Rows swapped in pairs by one turn or mirror: which row each one swaps with:
z_621: 20 -9 28 8 22 -45 9 8 47 -4 24 -1 18 -17 41 0 -10 -20 53 7 -1 13 -22 -58 28 9 26 -14 16 -37 1 -2
z_362: 9 -4 29 13 13 -50 2 2 49 -6 27 -5 19 -24 42 -22 -17 -25 48 3 1 10 -35 -45 14 11 29 -5 20 -22 9 2
z_619: -3 -40 5 16 8 -25 5 15 65 -2 37 -15 6 -14 32 -10 0 6 42 -33 -11 7 -35 -26 -2 51 18 0 14 -11 12 -12
z_620: -5 0 0 30 4 17 33 27 -8 2 12 6 -6 29 14 19 16 9 -32 -7 7 -22 -34 -12 -29 -21 -24 3 38 -10 16 -12
z_166: 56 7 18 1 5 -10 18 -16 19 1 20 -9 -30 36 -12 0 -28 16 6 9 14 -14 -12 -67 -12 -12 13 7 -6 -38 -12 24
z_637: 1 4 40 14 22 -38 -8 13 44 2 24 -8 20 -7 34 -21 -9 -19 60 -3 9 19 -17 -55 4 13 23 -17 31 -32 1 0
z_91: -3 -22 -5 29 7 1 21 13 6 -17 -1 7 5 34 6 13 33 10 -6 -15 3 -26 -23 -19 -46 -13 -43 -19 43 -12 14 -17
z_236: 2 2 -7 7 18 9 30 30 -1 -9 17 26 4 20 9 16 24 9 -30 -20 -3 -20 -21 -20 -30 -33 -29 4 47 -24 9 -9
z_444: 14 -37 4 7 21 -21 4 -2 77 -17 41 -4 -3 2 43 -13 9 -2 48 -32 -5 -9 -34 -27 0 47 11 1 15 -22 -5 -1
z_760: 11 -36 0 13 14 -23 -2 7 71 -3 45 -7 0 -24 44 -20 1 -12 42 -15 -1 3 -34 -25 6 38 15 4 13 -11 14 -6
z_612: 48 -2 13 9 10 2 30 -16 13 13 15 -10 -9 61 -6 8 -5 20 -5 18 24 -4 -8 -71 -27 -20 4 5 4 -30 2 9
z_580: 36 2 6 17 4 0 42 -1 -2 10 25 -11 -29 35 -6 20 -4 5 -26 17 18 -21 -19 -56 -18 -29 -2 27 9 -23 -10 4
z_604: -7 -2 -13 22 13 14 1 32 10 -17 9 8 13 15 16 1 29 -5 -8 -20 -10 -15 -26 0 -40 4 -27 -27 41 -20 12 -23
z_380: 33 8 2 3 3 -6 33 11 -1 19 30 4 -23 39 -14 8 -2 23 -19 0 8 -12 -17 -62 -33 -21 0 35 7 -31 -4 23

Swapped with z_612: z_91
Swapped with z_166: z_604
Swapped with z_362: z_760

Rows swapped in pairs by one turn or mirror: which row each one swaps with:
z_700: 40 -16 -6 -2 9 -10 -38 8 -3 16 -10 11 -27 -37 19 17 2 -35 -4 14 -3 9 -5 -43 7 -1 10 -21 17 25 -2 18 -16 -44 3 -2 11
z_777: 41 -16 -11 2 4 1 -25 1 -4 12 5 25 -35 -18 13 25 9 -16 27 12 6 -23 -10 -38 13 -16 -17 -12 10 28 0 -4 -25 -54 1 11 11
z_397: 22 -4 -11 12 -26 -5 -43 -14 9 10 5 13 -46 -25 2 19 17 -24 7 16 17 10 19 -36 24 8 -4 -1 -3 -11 23 -17 -28 -42 -9 15 25
z_968: 2 11 -17 13 35 19 0 9 6 -2 15 45 1 -23 -12 7 -16 -4 -6 17 5 49 18 -21 26 12 -8 8 -60 46 -17 2 -18 15 -22 -25 5
z_651: 6 25 2 18 42 14 4 8 -15 18 17 36 -4 -12 -18 2 -4 11 12 14 -18 32 6 -50 26 22 -5 -8 -44 50 -33 5 8 -5 -14 -13 -1
z_345: -19 19 -4 19 15 -6 -13 6 -24 21 53 13 9 -25 -12 -21 -9 11 -17 -8 9 32 36 28 1 -21 -23 -13 0 -20 18 -22 -37 11 0 -24 11
z_395: 30 23 -26 11 37 9 -16 15 -3 7 0 33 -10 -21 -7 3 3 23 -6 24 -2 38 3 -43 12 15 -10 -8 -42 62 -12 19 0 -13 -3 -7 1
z_22: -29 15 17 20 7 -3 -4 -12 -18 12 50 14 13 -15 0 -29 -29 8 4 -18 9 23 25 19 32 -16 -3 12 -8 -40 8 -15 -36 -3 0 -11 16
z_81: -37 25 3 11 21 -6 5 5 -32 10 6 15 8 24 22 -15 6 26 16 2 -24 11 40 16 2 -40 12 2 -33 13 -27 -15 -59 -12 -8 29 24
z_687: -10 6 26 7 9 -7 -31 -7 -11 17 42 -6 -11 -9 -7 -49 5 2 -15 -12 8 13 4 0 21 -6 -34 -9 -3 -38 25 -5 -26 6 16 -2 -10
z_695: -27 12 5 -23 20 -21 -18 6 -24 3 0 28 -7 21 30 11 15 33 19 16 -40 25 22 0 -1 -37 23 -4 -9 23 -13 8 -49 -40 9 16 33
z_6: -29 19 10 -4 16 -19 -17 2 -38 17 8 17 1 32 14 -18 13 27 10 5 -37 12 20 17 2 -53 19 2 -13 15 -14 -4 -49 -26 19 23 27
z_111: 30 7 -20 29 24 15 -13 15 6 0 12 30 -2 -23 -15 -5 1 -6 -11 30 0 30 4 -32 17 15 -7 10 -48 58 -19 3 1 10 -17 -14 -6
z_419: 34 -17 9 -5 -4 0 -36 -2 3 14 3 -17 -36 -24 15 -17 17 -39 -3 16 4 -11 -5 -42 9 -12 -20 -5 -1 -10 12 -9 -33 -12 10 23 4
z_435: -29 32 13 0 24 -9 5 5 -42 26 4 -4 -2 16 14 1 -2 21 8 22 -49 20 34 -13 -13 -34 23 -6 -22 19 -33 -10 -47 -19 -6 13 39
z_983: -19 20 16 5 -1 9 -48 -19 -4 25 33 9 -14 -13 -12 -10 5 -4 -15 -11 14 26 36 27 35 -9 -10 -35 1 -28 24 -2 -41 -18 -15 -10 -5

Swapped with z_651: z_435
Swapped with z_695: z_968
Swapped with z_397: z_983

Rows swapped in pairs by one turn or mirror: which row each one swaps with:
z_926: 11 8 15 4 -25 -57 -20 -11 -13 -3 17 0 -34 25 54 20 -21 -1 -33 49 4 -4 -6 5 -43 30 -33 -15 -18 -19 -2 14 -4 -18 29 -6 32 15 -36 1 21 -4 -30
z_668: 4 -6 40 -14 -34 -72 -28 4 -23 7 27 11 -17 32 51 20 -34 9 -50 48 20 19 -12 -5 -21 39 -21 -3 -25 -11 6 26 3 -25 11 9 32 44 -23 -14 -1 29 -33
z_94: -5 -28 59 -22 16 -8 2 25 20 25 52 8 -15 -13 23 -2 -52 16 13 -31 -10 27 -14 -2 -25 62 -8 -18 41 2 2 44 -9 -9 31 19 23 -14 13 8 13 -24 -42
z_929: -5 -17 42 -35 -24 -61 -8 19 -28 11 32 24 -10 14 52 13 -56 6 -26 18 20 46 -8 -19 3 40 -9 0 -30 16 0 47 -5 2 12 41 39 19 4 -41 -8 34 -27
z_178: 13 -22 42 7 -9 -25 0 14 -19 5 24 -24 -10 -24 54 19 -70 -10 4 -34 -17 26 -9 -8 -17 62 -13 -9 -15 -12 -5 53 -26 34 4 46 46 -3 -14 -48 16 31 3
z_155: -14 -15 43 -12 -30 -86 -18 21 -29 23 23 6 -5 17 58 15 -67 6 -38 30 21 29 -30 -16 -6 44 -6 5 -33 -3 0 28 -3 -3 -4 28 37 26 -11 -28 4 25 -21
z_970: 14 -21 45 36 24 -3 -11 37 -5 7 46 -28 12 -25 33 27 -68 -16 -16 -44 -18 4 -35 -22 -24 71 -13 -6 -6 -7 2 41 -27 17 -15 15 25 12 -32 -8 20 23 3
z_833: 9 -26 38 15 40 9 -11 49 10 11 69 -6 4 -18 4 25 -52 0 -16 -33 -11 16 -28 -27 -26 64 -8 3 0 11 6 48 -11 7 -4 2 9 47 -39 1 -7 1 -21
z_596: 5 -22 36 -17 -1 -47 -16 -30 2 21 44 16 -45 -12 49 -7 -27 21 3 20 -8 22 17 22 -10 48 -2 2 21 -9 24 23 22 16 28 17 47 13 -5 12 21 -16 -36
z_28: -5 -22 33 -34 11 -50 -2 3 -9 2 40 12 8 18 19 -16 -64 2 -20 7 30 37 -24 -20 11 18 -7 -3 -42 30 5 34 20 6 11 36 58 -3 0 -17 -3 27 -29
z_653: 10 -1 70 7 -10 -33 -7 9 15 7 34 -6 1 2 9 35 -19 27 -17 12 5 22 -3 0 -27 49 19 6 19 1 -5 56 35 -15 29 21 13 62 -11 2 -42 13 -40
z_460: 16 -15 37 14 63 3 4 -18 10 -14 44 -3 10 12 -21 10 -34 10 2 -20 -9 19 -23 2 0 40 -4 10 1 -6 5 39 22 11 10 5 36 38 -39 21 -18 0 -29
z_234: 10 -5 59 6 26 -14 -1 -1 12 3 37 -5 8 6 -11 23 -16 26 -21 9 -4 27 -15 2 -24 47 5 15 26 -8 3 49 25 -18 17 0 20 71 -34 12 -39 2 -29
z_770: 12 3 37 2 29 -35 -2 -36 7 -14 9 -6 -8 51 7 -1 -26 13 -3 14 -4 3 -18 7 -30 32 -27 -23 -13 -32 -13 28 -1 -30 46 -4 39 -2 -24 16 -7 -9 -46
z_762: 14 2 16 11 -12 -36 -14 -14 2 -6 33 -9 -28 24 44 19 -26 -18 -18 39 -8 -22 -14 9 -49 37 -44 -34 -13 -23 0 16 -1 -12 35 -1 33 -6 -45 7 33 -10 -17
z_165: 26 -18 47 6 -16 -13 -14 -23 -7 -1 17 -52 -7 -5 36 2 -69 8 10 -35 0 12 -13 2 -26 48 -1 -12 -10 -23 -26 55 -2 23 25 38 59 0 -16 -43 -9 26 -24
z_809: 18 -27 27 6 31 0 -26 42 12 7 71 11 4 6 0 29 -41 13 -26 -19 6 12 -19 -27 -32 54 3 7 8 12 17 56 9 5 5 0 7 54 -38 10 -27 -3 -28
z_938: -2 -4 31 18 44 -60 10 -1 27 -9 27 -4 11 -13 15 -5 -38 -28 -13 12 -34 -7 -12 -11 -43 46 -17 -13 -19 -12 14 18 -13 1 20 19 41 -22 -11 9 46 -4 -3
z_776: 4 13 36 25 48 -47 11 -21 15 1 15 -15 6 16 16 -3 -28 -9 -10 20 -29 -4 -13 -5 -37 47 -25 -19 -19 -18 -1 21 -19 -19 25 -6 29 -13 -19 26 30 -14 -16
z_930: 1 -25 57 26 -10 -35 -8 32 -18 18 31 -34 6 -22 50 20 -84 -8 -12 -28 -7 17 -41 -9 -18 70 -9 -1 -8 -17 -11 43 -16 27 -19 32 34 17 -25 -38 13 25 2

Swapped with z_938: z_653
Swapped with z_970: z_668
Swapped with z_930: z_155
Swapped with z_770: z_460
Swapped with z_94: z_596

Rows swapped in pairs by one turn or mirror: which row each one swaps with:
z_563: 4 20 -23 15 6 -10 18 -31 20 -28 -3 0 13 40 -2 -33
z_124: 5 -18 -1 6 -33 -35 51 35 -5 -21 -31 -12 -5 4 -21 13
z_427: 4 0 17 7 -30 5 28 15 -5 29 -22 7 -3 -26 -5 11
z_537: 21 22 -28 3 0 -5 29 1 -11 -29 -21 15 -15 49 15 -47
z_250: 33 26 -45 -2 -3 -13 21 2 2 -36 1 -11 15 45 17 -26
z_931: 39 33 -35 -1 -2 -15 22 -11 11 -29 3 -20 20 35 7 -7
z_679: 17 -6 -34 6 -25 -36 46 30 -5 -47 -32 4 -4 34 -6 -18
z_607: -12 2 21 20 -5 -10 22 -27 20 5 0 -19 11 2 -22 8
z_315: -11 -6 -12 -9 -27 7 26 23 -22 -48 -10 13 -7 17 12 -48
z_978: -24 -20 20 -8 -33 8 29 27 -21 -24 -10 3 -14 -10 0 -16
z_89: 26 23 -41 0 -14 7 24 5 -9 -16 -25 32 -2 29 18 -45
z_633: 11 2 15 5 -18 -10 28 10 9 6 1 -36 11 -7 -9 32
z_545: -4 -6 35 27 -18 2 13 14 -5 16 -10 6 -3 -18 -9 6
z_875: 18 30 -35 3 -5 -13 20 14 -6 -25 -19 31 -17 30 30 -42
z_450: 24 20 0 6 -14 -13 25 -6 13 -1 6 -36 18 -3 -9 31
z_872: -4 6 23 10 -23 -11 24 22 -1 19 -15 6 -22 -24 5 15
z_291: 16 21 -25 20 -1 4 11 3 -9 -29 -12 34 1 34 16 -50
z_899: -2 -1 38 9 -17 -2 35 12 -8 19 -15 -10 -19 -6 -15 14

Swapped with z_875: z_872
Swapped with z_545: z_291
Swapped with z_124: z_679

Rows swapped in pairs by one turn or mirror: which row each one swaps with:
z_71: -8 6 29 -54 -35 -63 12 -16 20 22 16 -9 7 -1 7 -1 -29 -25 37 -10 -20 -31 -5 -38 9 20 1 33 -31 13 -42 6 -16 -19 11 -17 12 -26 33 -2 -28
z_774: 27 31 43 11 3 -39 -8 -36 -6 -1 -4 -9 5 11 5 -1 -33 -1 8 -38 32 -49 -13 -18 27 2 4 24 8 -9 -18 -4 -15 10 11 -9 12 8 7 -34 -1
z_664: 11 6 36 -7 -1 -21 -3 -21 38 -11 -14 -36 -9 9 15 -9 -34 38 -24 -18 9 -25 2 -10 -8 60 -17 30 -9 -7 -16 -18 -15 -3 14 3 1 -15 9 10 -13
z_104: -14 -29 26 -37 12 -21 -2 -1 36 -6 0 -43 6 -8 27 12 -23 39 12 19 5 11 -5 -15 -26 70 -15 3 -23 15 7 5 -11 4 -7 -4 3 3 -8 32 -1
z_837: 0 2 26 26 -13 -37 42 -27 1 -13 18 -29 -19 8 -5 28 -5 5 -11 -9 1 -47 8 -12 17 38 -8 6 6 28 -27 -34 -24 -55 -2 -7 -8 35 7 -7 19
z_471: 16 27 23 21 -7 -40 3 -28 -19 -27 -20 -34 -10 -15 -7 8 -40 7 -27 -29 7 -37 -18 -24 0 -11 0 26 0 12 -44 -12 -9 -16 1 4 4 9 10 -26 -33
z_779: 4 8 23 -1 32 1 19 -8 -36 -29 3 -2 -1 -27 14 15 8 4 -8 30 14 -2 -5 -11 3 9 18 -8 -12 11 -13 -13 -18 1 -22 -16 -2 38 -21 14 -35
z_321: -7 8 -1 -74 -16 -48 -10 -13 7 -22 -4 -35 -17 -29 7 14 -23 5 18 9 -31 7 2 -24 41 -3 2 14 0 22 -6 -13 1 -15 -16 7 7 54 14 32 -10
z_797: 4 15 60 -41 -22 -38 -2 -25 -18 -25 26 4 2 -18 -20 14 -50 16 2 8 -8 26 -4 -21 32 -7 0 14 -35 -9 -11 -33 -2 -25 11 5 17 62 16 -5 -8
z_820: -7 -39 14 -30 12 -80 -15 -29 -3 11 15 -50 15 11 21 24 -28 -21 33 -21 22 5 -4 -29 18 27 3 3 -14 18 -17 15 -11 -27 -23 -10 7 48 1 10 21
z_364: 15 19 -7 -28 5 -57 -29 -32 1 -14 -2 -16 0 -13 16 -18 -32 5 5 -37 6 -5 -6 -17 51 6 2 29 24 -9 -3 -24 -2 10 -7 11 6 15 11 6 -5
z_677: -30 -28 4 -32 -12 -56 17 0 -6 -5 10 -42 14 -38 2 48 -30 -2 44 30 -16 0 -28 -40 -27 11 -3 -4 -27 46 -16 19 -5 -14 -10 -8 3 15 -2 5 -5
z_333: -21 -11 -11 -17 -10 -38 40 -1 8 -3 38 5 8 -23 1 26 -11 8 41 34 -13 -27 -6 -20 12 48 -12 -3 16 31 23 -26 -18 2 7 -6 -4 -4 -5 -1 22
z_481: 1 -14 12 -18 38 -39 -25 -20 -11 -7 7 -6 30 -13 25 2 -30 -11 12 5 37 11 -7 -26 -4 3 5 -3 -36 0 -9 42 -13 28 -14 -9 18 35 -12 -12 -5
z_55: -14 22 28 -14 -43 -19 35 -13 38 -15 16 -1 -25 -18 -5 13 -10 13 -4 12 -45 -44 12 -21 10 9 -14 22 -28 28 -35 -17 -14 -38 16 2 -7 7 27 0 -2
z_689: 22 28 60 24 -6 -6 31 -19 -8 -34 -4 4 -19 -24 -6 7 -6 18 -22 5 -2 -46 -4 -10 19 29 3 17 -22 14 -26 -33 -20 -1 10 5 1 17 -1 -15 -3
z_282: 2 5 9 1 -8 -48 -18 -14 10 -19 3 -23 -2 42 3 -11 4 19 -35 -21 -8 -27 10 -37 0 -11 6 -8 -28 -2 5 32 -11 -20 -4 -11 16 6 15 -7 -24
z_389: -8 -27 42 -61 -8 -66 -17 -10 7 8 7 -22 22 -24 18 16 -30 -14 55 8 -8 8 -16 -38 16 26 8 13 -52 18 -13 24 -5 15 -8 0 20 19 8 10 6
z_608: -4 -1 57 -25 -20 -44 24 -22 -19 -2 42 21 25 -9 -32 25 -55 8 21 27 13 4 -9 -28 5 20 -8 5 -40 -3 2 -14 -19 -11 27 -12 20 33 9 -33 2
z_239: -25 -16 4 -11 -14 -42 10 8 17 -16 21 -21 4 28 4 16 16 25 -1 21 -26 -17 8 -39 -22 7 1 -25 -36 25 20 32 -12 -27 -5 -17 9 9 5 7 -9
z_148: -25 -9 28 -45 -17 -28 18 0 16 -7 20 -22 -5 -29 12 47 -5 12 63 34 -33 -7 -12 -22 14 13 -1 -7 -12 42 4 -7 -3 -14 -8 -9 -6 41 -3 28 23
z_167: 8 9 4 1 6 -39 40 -21 -14 1 15 6 15 -3 -19 11 -37 -10 6 13 35 -57 -7 -23 6 34 -8 9 7 12 6 -1 -32 14 20 -17 18 0 0 -48 0

Swapped with z_389: z_689
Swapped with z_677: z_471
Swapped with z_239: z_282
Swapped with z_481: z_55

